Each path below is one point turned by a fixed rotation once a step. After each direction that follows a path, write how fast that rotation turns it, in deg/step (0 if it stays still).
Each turn is a multiple of 5 degrees from 10 to 175, or 0.
path 1
-33.6,-1.4,16.3,-12.5,-8.7,8.6,-9.4,15.2,-0.1
5.7,24.8,2.0,-24.1,-3.2,-1.0,9.4,18.3,16.1
1.0,9.8,20.7,17.8,-18.8,-20.3,6.8,19.2,-5.3
-17.8,17.1,-7.9,2.8,8.0,3.0,-19.1,27.6,-9.5
-10.9,19.8,14.1,-9.2,-26.5,13.5,-12.9,-0.1,10.3
-18.5,18.2,-2.0,3.8,-2.7,-12.7,22.8,16.5,20.0
-7.8,12.3,-0.8,-6.2,-15.5,-30.0,-14.1,11.6,-15.5
-2.5,39.5,-1.3,16.0,0.9,12.4,-8.5,3.1,-6.6
-27.2,4.4,0.6,12.2,-18.0,-4.8,-12.4,-1.8,23.4
-22.1,25.3,-6.9,-22.0,3.3,-15.1,10.2,-3.5,-2.5
16.6,27.1,-0.9,10.5,-14.0,-26.0,-7.7,-5.4,3.4
-25.1,15.6,0.8,30.3,10.1,-4.6,-6.9,-4.0,-8.6
-17.9,14.4,-9.4,-14.7,-3.8,-1.9,-28.6,-14.4,14.5
-6.1,24.7,9.3,-1.3,-3.3,-12.4,21.1,-22.0,11.1
-0.5,3.1,-11.1,16.1,9.1,-38.2,-10.0,-0.7,5.3
-9.7,18.3,6.6,3.5,10.1,-0.8,-22.5,-23.9,-21.3
-2.7,14.0,-1.4,10.0,7.5,6.9,-10.4,-19.5,33.6
-21.3,-6.3,12.0,-4.2,6.7,-28.1,9.1,-21.4,6.7
19.1,16.7,-5.8,-7.6,23.2,-23.1,-11.8,-9.2,-3.2
Speeds:
6.8,-8.7,0.9,-1.3,-15.3,-7.6,-14.8,-1.1,7.2
170
6.4,-13.1,-14.6,0.7,-6.7,9.2,8.6,-3.0,-7.2
0
-2.7,1.8,-5.2,-19.9,3.4,-0.3,-9.9,-1.0,-12.1
125
path 2
4.1,-19.6,11.5,-14.2,-28.5,-6.1,4.6,0.8,-22.6
22.1,0.4,14.1,19.9,-24.9,4.3,-19.6,2.7,-0.3
17.6,-5.8,-1.5,23.7,18.9,15.9,-0.8,22.3,11.6
-15.4,-19.1,-6.4,9.0,10.2,4.3,30.6,16.9,-9.5
-20.3,-9.2,14.1,10.2,-23.4,0.4,17.0,-19.2,-12.7
10.4,-0.6,9.5,14.6,-5.3,21.6,-12.4,-31.9,9.3
22.4,-14.2,-16.2,4.6,29.0,12.6,-3.8,-9.3,1.6
8.0,-23.0,-4.2,-7.1,11.3,-25.3,20.2,0.3,-17.6
8.4,-9.4,31.5,-5.2,-23.6,-14.7,6.8,-2.6,-4.2
21.8,-5.4,16.2,3.7,-17.5,26.7,-12.3,7.7,12.0
12.4,-12.5,-22.4,15.5,6.8,19.2,-0.2,22.7,-7.8
-13.1,-8.9,-3.8,27.9,2.0,-15.6,20.0,10.3,-20.0
-16.6,-5.9,30.1,15.6,-7.0,1.1,14.9,-17.7,7.9
4.7,-12.7,0.4,-3.7,-0.9,34.1,-1.4,-20.9,13.5
18.0,-15.9,-30.9,0.5,6.7,8.5,1.1,-14.5,-18.1
14.3,-10.3,7.8,9.7,8.4,-31.4,5.2,-8.1,-22.9
13.1,-16.2,37.6,-1.4,-0.2,-8.6,2.3,3.3,13.7
15.1,-18.4,0.4,-11.5,-15.0,27.6,3.8,16.7,11.5
11.7,-3.4,-21.0,15.8,-17.0,13.2,5.8,14.9,-24.9
Speeds:
3.6,4.2,-3.6,-4.8,-13.5,15.8,-10.0,-6.2,-7.3
85
-9.2,0.0,8.5,-2.3,2.0,-5.3,-0.6,0.8,-22.2
95
10.3,-4.3,-0.5,-13.4,6.4,-8.2,-2.2,-16.4,-1.0
45
path 3
-2.5,12.8,-21.2,15.9,4.7,-25.4,20.3,1.6,-13.2
3.2,-7.3,-0.2,12.6,5.6,11.2,-26.1,0.0,-31.1
7.3,32.3,-6.6,0.8,21.2,-7.9,12.9,-13.2,-9.6
12.6,-21.5,6.9,3.9,-4.6,-13.5,-5.3,-11.4,-31.8
8.6,15.1,0.6,10.4,19.2,26.9,14.8,-15.8,-8.3
18.2,5.3,19.5,-12.6,-15.9,-21.0,-1.6,-19.9,-15.0
20.4,-15.4,2.2,4.2,8.3,21.9,28.5,0.1,-6.5
2.7,18.0,21.4,6.1,-29.1,6.5,-1.2,-19.4,-0.6
33.7,-4.3,-1.0,-19.7,-4.7,8.1,13.9,18.6,0.9
-11.4,4.7,11.2,22.0,-29.4,5.2,19.0,5.6,-3.6
25.7,11.4,-9.8,-9.1,-14.7,17.4,-18.8,15.0,4.9
-8.9,14.2,5.2,3.8,-10.0,-13.4,25.1,29.0,-8.8
11.4,-4.8,-23.1,19.9,-19.1,8.7,-21.4,10.8,-5.8
-8.1,33.3,0.9,-5.8,10.4,0.6,-0.1,22.2,-14.0
12.6,-6.7,-20.8,19.4,-5.8,-26.0,-5.7,3.9,-14.2
-10.7,12.5,-2.8,6.3,18.4,22.4,-5.9,6.5,-29.0
16.1,22.3,-6.2,10.2,5.9,-30.9,-5.1,-15.2,-6.6
3.4,-17.9,-0.6,-5.3,13.4,7.6,4.8,-0.4,-38.8
10.2,21.2,8.9,24.2,5.1,2.8,1.9,-28.0,0.2
Speeds:
0.1,1.4,0.2,-1.8,-16.7,5.0,2.6,15.7,11.3
25
7.4,14.0,3.1,-16.3,3.2,-11.2,-2.3,1.3,4.0
130
-13.5,-9.8,-0.4,-7.0,6.7,-2.7,-4.9,-3.1,16.6
0
16.5,-1.8,-2.7,12.3,7.7,-2.2,-3.3,1.4,13.2
175
path 4
-14.1,1.8,8.5,-8.5,-1.0,19.8,6.2,14.8,32.6
1.5,-10.0,12.7,-4.7,8.8,0.2,-2.2,38.0,8.5
-26.0,-5.1,1.0,-21.4,-10.6,-2.3,-5.7,17.7,20.9
3.3,-28.8,19.2,-3.8,-3.9,-0.7,8.4,17.2,19.6
-15.3,-18.1,2.2,-20.2,5.8,-23.6,-11.6,14.4,3.9
-11.8,-28.5,6.6,-11.4,-3.0,-2.6,4.1,-11.5,28.6
5.5,-30.1,7.9,-3.8,23.5,-17.6,-10.5,3.6,5.0
-19.9,-12.2,-7.4,-9.1,13.7,-8.6,-16.9,-15.5,23.0
11.1,-23.3,10.2,13.5,21.1,2.7,-11.2,-4.2,22.3
-11.3,-0.4,-4.7,4.0,20.6,-13.2,-31.2,2.7,12.6
-6.1,-1.0,8.1,16.3,0.2,6.8,-14.6,-7.6,34.9
5.5,2.1,17.5,19.5,12.3,-15.0,-23.4,19.9,11.3
-22.3,15.1,13.1,3.1,-7.5,-10.3,-16.0,-1.3,24.7
5.4,-0.8,35.8,13.9,0.0,-7.7,1.7,8.3,18.6
-17.6,15.2,21.7,-11.7,6.9,-25.6,-11.2,7.8,5.5
-10.2,2.8,30.1,-6.5,1.6,-0.6,14.7,-7.8,26.2
-0.8,1.1,26.4,-11.5,26.2,-12.6,1.7,14.1,0.4
-25.1,7.5,8.6,-24.5,15.5,3.5,5.0,-4.1,19.7
5.7,-11.7,17.4,-6.7,24.8,13.6,12.2,14.5,16.0
Speeds:
0.9,7.0,-8.8,9.9,-1.2,12.6,-9.5,13.3,6.0
35
0.3,20.3,13.5,7.6,3.2,-1.9,0.3,-4.9,-0.5
20
13.2,9.4,-15.7,0.4,-4.4,-5.8,10.7,-2.7,-2.1
0
16.6,-8.6,8.9,8.7,7.1,-0.6,3.5,9.1,-5.9
145
path 5
4.1,24.0,-12.3,2.8,-10.9,8.1,-13.6,-20.1,-6.9
5.7,19.5,-3.5,-7.2,-13.7,-5.5,23.0,17.8,-1.8
-2.9,7.5,-15.0,25.9,3.4,-4.0,4.6,-3.5,25.2
1.9,5.0,21.5,20.5,-8.8,15.9,12.7,-8.3,-8.3
15.7,7.8,-6.8,-5.5,25.9,21.2,10.6,2.8,5.4
-6.1,22.5,-1.9,19.0,12.2,-6.2,-12.2,8.4,-19.4
6.4,-16.8,-14.4,12.6,-5.8,3.4,15.3,21.6,-12.9
-29.4,-10.8,0.8,8.2,20.2,7.7,3.8,1.9,9.2
10.1,-15.6,13.9,5.8,14.8,-8.6,3.9,-16.4,-22.7
-6.4,-3.9,-23.1,-20.0,9.0,17.6,-7.8,-4.8,-18.0
-18.0,7.5,-2.5,-9.7,4.0,-28.7,6.6,9.3,-12.1
-0.7,-23.4,-22.2,8.8,-14.0,-12.4,4.1,-14.2,1.6
-23.4,0.1,13.6,-13.6,-9.5,9.6,13.3,-19.5,2.5
20.0,9.2,-3.6,-14.1,13.9,-16.3,8.1,-21.4,3.0
-2.8,23.1,-17.2,1.1,-21.0,5.3,-9.7,-12.1,-10.5
0.9,12.7,-3.3,-3.7,-11.9,-10.4,30.2,14.7,10.5
-2.6,5.3,-7.5,25.3,4.2,1.3,2.9,-16.2,23.3
10.3,9.7,21.5,9.9,-6.5,21.1,13.9,-8.1,-11.8
15.6,17.7,-14.5,-5.5,23.3,14.4,5.1,9.3,3.6
Speeds:
7.0,-7.8,-18.9,-0.5,5.1,6.8,-4.6,-3.5,10.8
155
7.3,-1.8,-0.4,15.9,-2.5,-10.6,-10.7,-10.5,-6.1
130
path 6
11.7,15.5,-20.0,9.3,-10.9,-23.1,11.9,12.0,-2.5
-9.2,5.2,0.1,28.6,12.2,10.1,-15.0,-18.4,-2.2
10.8,-11.4,-17.5,-24.7,-6.2,2.6,-24.7,0.2,7.0
-16.7,-2.0,1.7,8.9,-33.8,11.7,16.8,5.6,7.0
15.4,-19.8,-2.1,5.0,18.6,-9.1,19.3,-17.6,11.0
21.2,12.7,19.3,-6.0,-12.7,13.2,-10.1,-9.7,-18.5
-3.2,-7.2,-2.9,10.5,-15.7,-35.0,-6.9,14.3,-4.1
-17.0,9.6,-21.3,6.9,6.7,7.0,5.7,-26.3,-9.7
26.7,-11.7,-17.4,4.9,1.9,18.2,-12.4,16.2,3.2
-9.6,8.3,12.6,3.0,-26.1,1.5,-5.0,-7.9,29.2
-3.2,-37.0,3.9,-6.7,5.1,-5.0,9.2,-15.7,-10.4
24.6,21.1,-4.3,-8.1,-13.1,3.1,19.7,-3.0,-13.3
5.0,-0.8,10.9,36.6,2.3,-13.6,-13.3,4.0,-0.9
-7.7,5.5,-17.4,-16.6,0.7,-7.9,-21.9,-27.3,-3.1
-4.1,-12.7,-18.6,5.7,-18.3,17.4,4.0,20.5,-10.8
6.4,4.1,-6.7,12.8,-0.5,-3.0,14.7,-10.6,35.9
9.7,-20.1,22.6,-4.2,2.3,16.4,-9.5,-18.0,-9.9
11.8,5.0,-1.3,-17.7,-23.7,-23.4,7.7,7.7,-7.1
-13.0,4.1,-1.1,32.5,2.4,-6.1,13.0,-9.6,-15.4
Speeds:
4.2,-5.9,-3.8,-12.4,11.4,8.6,-4.5,-12.2,-9.9
125
7.2,2.4,13.5,0.9,0.8,0.0,-19.5,-2.2,7.9
100
5.4,-10.1,13.9,-7.4,-4.5,4.5,13.7,-2.9,8.5
60
path 7
-20.9,28.8,20.8,6.2,-0.4,17.4,5.6,9.6,4.5
-18.7,31.5,19.8,1.3,0.6,21.1,9.3,6.9,5.4
-18.0,28.3,16.5,-2.6,2.8,22.2,14.4,6.7,6.9
-15.7,26.3,14.2,-4.6,6.3,24.6,19.9,4.3,5.6
-14.4,24.3,7.7,-5.6,7.6,24.7,24.4,3.9,5.5
-13.7,20.3,3.2,-4.9,11.5,25.6,29.8,4.5,5.0
-14.0,16.0,-0.5,-1.7,13.1,23.2,30.8,5.0,3.9
-15.5,14.5,-6.3,0.9,15.9,21.9,31.7,5.6,0.9
-17.2,12.6,-9.4,7.2,16.0,17.2,31.0,7.3,-0.1
-19.5,12.3,-12.0,12.5,16.6,15.2,29.1,8.8,-3.0
-22.8,12.5,-13.7,17.3,16.3,10.1,25.5,9.7,-5.1
-24.2,14.5,-14.8,22.0,14.9,6.4,21.3,6.1,-5.8
-24.0,19.9,-15.4,23.2,13.2,2.0,17.0,7.1,-5.8
-25.1,23.7,-13.8,23.4,9.2,-0.5,10.3,4.7,-6.1
-25.3,28.4,-11.6,23.1,7.7,1.0,6.0,3.1,-4.4
-23.3,32.2,-9.8,22.3,2.4,-0.5,3.2,1.0,-2.6
-22.0,36.2,-8.9,17.6,-0.2,3.2,0.7,1.6,0.5
-19.5,39.3,-8.0,12.8,-3.8,3.8,1.1,0.3,4.6
-15.0,40.8,-8.0,11.0,-5.5,8.8,2.1,-2.3,8.1
Speeds:
0.1,16.6,10.4,-10.9,-7.7,0.0,-8.9,-6.7,1.6
20
-17.2,0.3,-3.8,-4.9,8.5,-0.3,-3.5,1.1,16.4
0
-6.9,5.5,-5.1,-8.3,11.2,-6.9,8.2,-8.2,-14.5
10
path 8
-8.8,-21.8,2.3,13.4,-6.4,-0.3,30.8,-10.6,-2.0
-8.6,18.4,-9.9,-10.3,-27.1,-9.9,3.9,-4.5,20.2
-21.6,1.2,-16.7,-17.2,25.9,8.9,0.7,-7.1,3.4
18.2,8.0,11.1,-0.4,7.1,2.6,10.9,-34.0,-6.4
5.2,-22.3,-1.2,-7.0,-14.9,21.4,0.9,-1.1,23.4
9.0,12.8,-28.3,-17.5,-8.2,4.5,-18.6,0.3,-13.8
-11.3,-2.7,0.8,19.7,13.8,27.4,-1.4,-7.4,-16.9
1.1,-8.7,22.3,1.7,-29.9,-5.8,-9.2,-17.6,-9.2
-16.8,-22.7,-29.4,4.2,-10.0,-5.9,0.2,7.5,4.0
-15.0,30.9,-8.6,2.0,-3.9,-2.3,14.8,-7.1,-18.6
-25.9,-8.9,19.4,6.3,11.0,3.1,-0.9,-21.2,16.6
10.7,-13.4,-10.6,-24.3,-9.6,-18.7,9.2,-18.9,1.5
2.0,9.9,-25.8,7.3,3.2,21.7,16.4,-3.1,19.0
-2.2,20.3,13.8,-22.4,-0.8,20.0,-12.0,-10.8,-6.6
8.8,-30.0,-5.9,6.0,11.6,5.2,-18.5,-21.3,-3.5
14.7,-3.3,-9.8,0.9,-30.0,10.2,14.7,1.1,-18.1
-24.7,9.2,-9.2,14.4,-11.3,14.7,-20.1,7.1,8.2
-20.0,-4.1,3.8,-10.9,5.4,-11.1,-6.5,-13.2,-32.3
-1.0,-13.6,-1.8,26.1,-8.1,-9.7,18.6,-20.2,7.2
Speeds:
-4.2,12.9,-16.1,-3.4,-4.9,4.7,0.2,13.2,3.8
100
16.6,-2.1,-0.8,-3.5,1.7,16.9,-10.2,0.8,-1.5
40
-5.3,-6.8,6.1,-14.9,-0.5,7.2,11.4,8.5,-10.0
175
path 9
10.8,25.8,-14.4,-7.3,11.7,-9.1,-5.1,21.2,-18.5
-5.8,-21.6,23.0,-24.2,8.9,-3.2,8.7,1.8,18.8
-3.6,31.0,5.7,12.9,-12.5,-6.7,20.9,-10.0,-12.1
-5.0,-20.5,-22.3,-10.7,-5.5,17.9,12.8,24.6,5.4
-2.0,9.8,12.6,-19.7,-14.9,-22.6,-18.1,-3.2,-21.3
-1.0,14.1,12.5,-10.9,16.2,34.2,11.5,5.5,12.0
-8.2,-2.6,-0.8,12.8,7.4,-31.1,14.9,19.2,-16.6
5.9,0.0,-11.7,-28.9,-14.5,1.6,14.9,-14.3,21.2
-9.5,3.2,19.5,11.5,-22.5,11.4,-0.2,13.3,-26.0
-17.0,12.3,-23.0,-21.2,22.8,2.7,-5.2,10.2,2.0
23.5,-6.8,30.2,-11.9,-0.1,-15.7,8.2,8.7,-6.8
-32.5,16.7,0.3,2.8,-5.4,5.1,20.9,-11.0,16.9
17.9,-4.8,-19.3,0.3,-10.3,0.4,15.4,21.1,-25.8
-22.2,-4.4,8.4,-28.8,-11.7,-5.3,-18.9,2.7,13.4
9.0,23.2,16.3,-0.8,14.4,15.0,13.5,-5.3,-25.3
-16.0,-7.7,-4.5,2.4,7.4,-12.5,14.6,28.8,22.4
11.7,-2.9,-2.5,-19.0,-14.2,-16.3,16.2,-23.2,-18.1
-11.5,10.6,7.4,-0.8,-22.2,29.0,-1.1,18.8,11.1
-13.4,-2.8,-10.6,-9.5,22.0,-10.6,-1.5,5.5,-34.2
Speeds:
-8.7,-11.7,-5.1,-9.4,7.6,12.6,4.4,-6.7,9.1
175
-7.2,6.5,3.9,-15.4,-3.9,-1.0,13.3,10.5,-6.1
0
0.2,5.4,11.9,-3.6,20.9,-0.5,-7.2,4.0,-0.2
80
-8.1,4.7,-10.8,14.3,7.5,8.1,5.4,9.9,-5.6
120
